(in the rows, 128 means zero)
One hidden turn or mirror swaps the rows below in pairs. Which row is each named row swapped with?
gato: [170 139 122 121 145 122 139 149 112 129 132 117 118 143 141 127  92  91
 133 124 192 137 134]
rasog: [112 131 137 112  91 102 143 140  86 108 139 144 114 195 129 117  96 109
 148 134 141 138 110]
Kemub: [153 116 127 119 117 141 135 149 135 129 129 149 112 153 134  66 130 106
 160 154 138 130 115]
sav: [107 125 146 122 106 132 149 177 119 165 139 140 104 176 114 124 120  99
 129 101 141 158 153]
duga: [103 143 144 136 120 111 101 125 160 157 103  95 122 120 171 127 117 117
 143 134 141 133 113]
rin: [107 131 167 100 107 102 116 143 155  99 144 117 136 174 128 109 133 111
 145 133 111 127 161]
nis: [113 122 132 124 124 132 122 153 187 118 128  96 125 138 136  95 115 137
 134 123 180 119 113]
lezov: [ 83 113 150 139 124 135 155 135 137 113 158 117 125 141  89 127 118 169
 125 104 136 127 118]
mepu: [147 115 136 106 133 140 110 168 122 116 103 135 130 134 137 117 123 118
 104 124  77 106 155]
gilum: [ 99 152 140 116 134 127 126 144 122 154 134  95 120 130 125 133 159  94
 129 139 181 124 107]
vibel: [119 120 138 113 104 108 114 158 152 126 133  97 131 147 101 166 117 135
 139  96 179 124 115]
fub: [121 113 113 129  93 132 128 136  96 147 113 132  90 130 163 156 128  74
 122 120 133 125 131]
vuke: [ 87 106 132 131 129 136 115 142 162 102 148 153 123 142 150 159 111 155
 143 103 143 128 103]
mef: [ 89 141 131 114 131 121 126 140 197 128 129 121 113 137 145 140 128 104
 123  97 142  97 143]
Geb: [100 137 137 129 120 132 132 131  76 159 128 161 113 135 121 145 137 100
 128 118 117 125 164]
kap: [147 123  95 123 101 125 141 188 115 111 144 126 121 164 100 120 103 111
 119 107 118 144 162]
zug: [172 121 129 111 138 123 111 148  94 154 136 113 115 132 129 129 121 120
 130 103 119 113  77]
zotav: [133 143 125  83 137 114 106 113 108 116 101 107 122 118 148 131  83 113
 123 142 130  89 119]
setut: [153 116 115 121 138 140 127 138 140  77 137 150 115 135 148 148 113 114
 118 153 106 120 162]
Ful: [105 137 109 143  99 116 136 108 136 153 176 111  93 119 119 110 126 113
 145 117 153 141 114]
baf: [ 86 103 130 119 114 126 115 159 135 134 133 151 116 155 121  70 124 114
 130 106 180 137 124]
sok: [108 146 146 110 129 121 133 128 138 170 134  81 119 153 132 100 102 125
 130  76 118 112 113]
fozo: [102 137 100 127 138 156 151 130  98 143 155 108  91 101 127 109 136 120
 102 116 137 137 114]
Piro: [ 81 109 113 115 135 128 137 114 126 109 140 148 114 123 156 160 122 157
 119 136 115 125 156]
vufe: [150 113  97 148 113 113 120 117 116 117 112 111 118 144 163 130 104 108
 132 105 168 111  91]
nesif: [ 95 139 127 123 127 137 128 138 127 112 131 144 115 133 131 175 113 152
 125 166 120 130  92]
natu: [106 154 129 125 128 122 134 110 162  90 133  79 112 134 126 144  98 112
 123 124 136 114  88]
pudes: [112 124 139  76 140  98  97 135 104 117 100 138 139 134 168 132 123 125
 124 118 148 100 120]
Luda: [150 130 104 113 124 117 117 176 122 113 111 153 121 149 154 117 139  89
 113  88 151 122 154]
Kudo: [121  89 165 106 121 118 147 160 104 123 135 149 129 195 127 114 122 133
 145 114 137 124 142]
lol: [137 136 110  92 140 131 125 141  95 123 110 115 101 127 182  99 116  82
 110 122 147 117 133]
kovub: [ 88 138 119 128 112 123 125 135  98 104 151 142 104 122 155 146 116  97
 130 158 108 130 163]
Nimat: [ 94 125 142  92 128 124 131 154  77 119 149 165 109 165 159 127 124  88
 137 102 141 139 132]
pup: [103 103 130 134 120 135 146 129 156 119 132 166 109 146 139 115 120 112
 138 143 195 114 133]
talok: [111 121 106 121 126 115 114 138 139 132 123 120 116 130 149 179  84 148
 111  88 109 133 128]
Medo: [ 92 131 135 129 131 141 134 129 160 104 113  96 104 114 144 103 103 123
 143 125  88  95 121]
rufed: [100 130 122 119 109 117 150 129 170 101 157 122 117 144 106 101 100 119
 124 116 132 119 187]
gur: [132 110 161 125 119 119 115 169 139  95 146 123 138 178 113 140  91 136
 153 129 128 106 122]
Mutu: [123 112 135 147 117 115 122 122 140 125 131 142 141 155 101 154  94 162
 144  83 136 105 130]
Fivu: [160 105 129 110 135 128 137 150 123 112 150 156 122 135 138 128 124  61
 127 113 113 137 100]
Gifo: [ 84 123 150 166 111 157 121 135 139 127 119 109 113 122 131 134 125 132
 115 121 131 110  81]
vin: [142 123 133 129 138 141 143 144 131 165 127 124 109 129 159 126 126 115
 130 141  70 114 137]
simo: [120 140 124 124 116 119 137 140  56  99 145 118 120 149 118 117 109 102
 109  96 166 127 118]
vado: [143 145 126 136 107 137 126 164  92 104 111 121 112 150 131  99 141  83
 126 138 143 155 110]
tuzed: [141 111 132 132 107 134 142 137 158 129 130 162 120 150 130  72 104 101
 129 124 173 130 115]
molig: [115 108 132 128 122 134 144 131  55 117 128 141 109 139 143 117 119 122
 110 103  93 128 128]
rufi: [ 84 134 152 148 101 125 115 139 155 136 139 127 135 129  94 132 129 125
 145 110  97 139 150]
komi: [141 136 110 116 119  89 147 139 140 117 171 106 138 153 112 105 104 148
 146 106 138 141 162]
bafav: [134 121 121 117 130 126 139 125 118 124 139 109 110 145 117 150  67 129
 109 103  75 122 121]
vedef: [130 111 133 128 117 125 127 140 118 135 136  84 119 151 122  86 108 142
 128  73 133 119  81]
sidas: [106 130 129 139 100 130 134 166 120 143 154 124 118 149  88 105 124 130
 126 130 109 176 147]
sirak: [117 152 108  74 148 108 120 104 143 107 145 106 124 113 143 119 106 134
 142 140 126 111 116]
vusa: [157 123 121 125 131 130 136 140  96 109 136 147 126 141 108 148  88  97
 126  89  99 118 155]
bufe: [109 153 127  70 148 108 107 117 128 128 121 131 140 101 151 120 116 119
 101 119 132 115 114]
votug: [151 139  81 148 134 154 137 150 112 147 136 132 113 114 131 108 117 138
 113 108 146 151 135]
liton: [121 128 132 137  95 135 127 143 146 126 123 132 117 141 113  82 113 116
 149 165 179 131 138]
kuvis: [102 110 106  91 162 136 111 127 120 125 121 141 107 113 152 135  97 115
  96 100 140  95 104]
las: [ 87 130 124 117 110 133 129 150 159 136 130  97 111 139 126 148 105 120
 116 118  69 112 137]
mave: [145 141 115 112 135 133 145 177  97  83 133 118 117 135 106  80 115 114
 142 120 143 133 152]
dutet: [ 94 129 128 113 117  95 114 125 171 107 167 122 140 116 124 127 134 102
 141 110 124 153 107]

dutet pairs with Fivu
sirak pairs with Kemub
vuke pairs with Nimat
rasog pairs with nesif
pup pairs with pudes
lol pairs with nis
vedef pairs with fozo
vusa pairs with rufi

One hidden turn or mirror swaps the rows below in pairs. Which row is each named row swapped with?
Vava: [ 78 104 133  84 108 144 173 143 142 103 165 143 115 112 101 112]
tipo: [ 74 107 148  79 104 151 151 145 173 126 178 144 114  94 106  94]
gud: [ 78 158 124 128 151 160 106 102 124 145 181 124 122  97 134 145]
gelu: [ 77 113 156 139 112 133 107 137 118 119 207 138 122  99 164  85]
suni: [130 106 133 118 132 162 101 151 121 142 201 157 152 118 134 105]
Reg: [ 55 100  94  76 127 144 127 177 134 140 161 121 105 120 119  87]
soka: [ 91 145 130 127 157 174 135 104 140 143 174 131  99  80 125 132]
ladof: [ 76 153 119 129 166 169 129 114 120 131 183 106 111  92 125 130]
borob: [ 71 113 153 118 114 122 112 136 137 109 214 152 140 103 161 114]
niz: [ 56  95  67 117 119 144 119 130 129 156 213 122 115 123 135 124]
dokor: [ 41 111  80 131 124 140 145 145 155 165 193 134 112 110 128 116]
tilap: [ 75 115 147 122 104 117 111 151 108 112 210 140 130  97 159 103]
Mak: [ 97 113  65 104 110 156 123 181 114 130 187 143 141 121 116 109]
zama: [ 88 142 115 105 159 168 126  92 143 130 170 126 111  89 116 142]
dar: [ 43 109  88 125 110 167 140 141 140 168 197 118 125 117 130 113]
paven: [ 86 111  73 101 138 135 120 171 121 106 177 161 109  79  96 101]
vem: [ 85  87 144 126 115 118 113 124 111  99 194 144 112  99 160 113]
rur: [ 85 132 144  96 159 148  89 132  97 121 157 120 114  99 152 106]
robi: [ 52  96  70 108 121 142 154 133 143 160 193 121 127 119 120 119]
pek: [106  91 107 112 136 137 120 151 120 117 179 166  86  92  88  76]
lat: [ 80 126 124 108 161 122 122 178 154 109 167 136  96  95 136 140]
kegik: [ 97 119 142  90 144 164 112 131  88 137 145 121 107 109 155 100]
disem: [ 54 107  81 132 106 157 133 149 145 166 211 126 116 118 143 117]
Ger: [ 85 109 149  87 110 139 158 137 156 125 158 142 113  86 100  86]
bur: [112 112  96 116 140 141 136 176 143 125 193 160 107  80  86  97]
bel: [ 85 139 118 125 160 151 115  95 137 125 173 126 123  82 145 144]
Gif: [ 92 134 142  86 172 154 115 146 112 114 146 122 106 101 142 107]
fezag: [ 44  77 107  96 110 120 115 155 147 139 184 168  98  94 126 119]
tar: [130 106 111 116 158 159 100 121 114 128 155 147 114  80 121 101]
falu: [109 106 120 111 146 157 119 110  82 124 193 177 127 106 121  94]
luv: [112 120 125 103 111 164  95 157 118 109 190 166 148 131 130 106]
dit: [ 87 105  79  92 116 151 117 162 156 104 179 177 122  97 111 105]
Raf: [ 70 124 140  97 111 155 165 153 159 121 171 140 112  98  98  82]
risat: [ 52 108  73 113 120 143 132 137 153 173 186 120 105 109 114 115]
Nosan: [116  96 122  97 129 171  96 128  99 137 173 159 156 117 132 105]
tideb: [ 63  86 100  86 131 136 122 182 122 136 170 118 107 128 147  89]
guzi: [ 72 116 157 122 117 123 117 137 104 116 221 143 115  92 151  97]
Geput: [ 52  97  82 121 122 162 125 138 161 162 191 105 114 115 133 111]
til: [ 77 148 135 132 161 162 126 100 137 150 174 136 124  98 144 134]
Danad: [ 87  81 140 101 149 141 137 147 112 166 179 128 122 144 137 116]
des: [ 68 111  84  87 118 141 125 187 128 121 156 122  92 103 140 100]
zuki: [ 89 104  87 115 128 164 120 152 154 104 172 166 111  90  78 102]
tezub: [ 70 145 125 139 154 167 121 104 138 137 172 123 107  69 132 126]
dav: [ 71  99 145  95 132 125 170 130 152 127 184 153 111  92  96  91]
Gemem: [ 97 100 119 131 132 173  95 125  95 123 203 163 144 125 122 104]
gem: [ 71 127 163  92 139 150 126 119  99 131 177 166 125 101 122 142]

Reg pairs with rur
dokor pairs with til
Danad pairs with lat
Gif pairs with tideb

